Read these off the grid that follows. Counting starts at 0.
1) Find the entry in row 2 and column 2.
2) Find the top-left entry.
3) Find the entry directly above -1.
4) Find the entry in the bottom-right corner.
5) Find the bottom entry of the column that holds the smallest entry.
6) Find the entry in row 1 and column 0.
7) Find the entry in the bottom-left corner.
8) Find the entry at row 1, column 2.
[[-47  42 -28  96]
 [-51   7   8  74]
 [ 83  -1 -75 -45]
 [ 77  26 -62 -46]
 [ 92 -16 -59 -47]
 [ 86  17 -53 -50]
 [ 17 -49  53 -23]
 [-72 -37  -6   3]
 [-38  17 -55  60]
 [-72 -32 -10 -10]
 [-74 -38 -21   8]]
1) -75
2) -47
3) 7
4) 8
5) -21
6) -51
7) -74
8) 8

[[19, -2, 31, 16, -8, -16, 6, -42], [21, 3, 12, 18, 14, -9, 3, -17], [14, 3, 2, 16, 18, -6, -4, -7], [4, 1, -6, 8, 13, -1, -4, -1], [4, 3, -8, 9, 16, -4, -9, 3], [-2, 2, -11, 1, 15, -4, -7, 8], [-7, 0, -22, -2, 8, -7, -5, 9], [-9, 3, -25, -1, 1, -1, -4, 15], [-10, -6, -28, -7, 2, -2, -6, 12], [-11, -3, -30, -14, 2, -3, -7, 15], [-9, -1, -33, -14, 9, -2, -6, 18], [-11, -3, -38, -19, -1, -6, -11, 21], [-17, -8, -44, -14, 5, -2, -5, 24]]
Find the entry just right of 19.
Answer: -2
Find the entry just right of 13.
Answer: -1
The entry just left of the smallest entry is -8
Find the entry just right of the smallest entry.
Answer: -14
Find the maximum.
Answer: 31
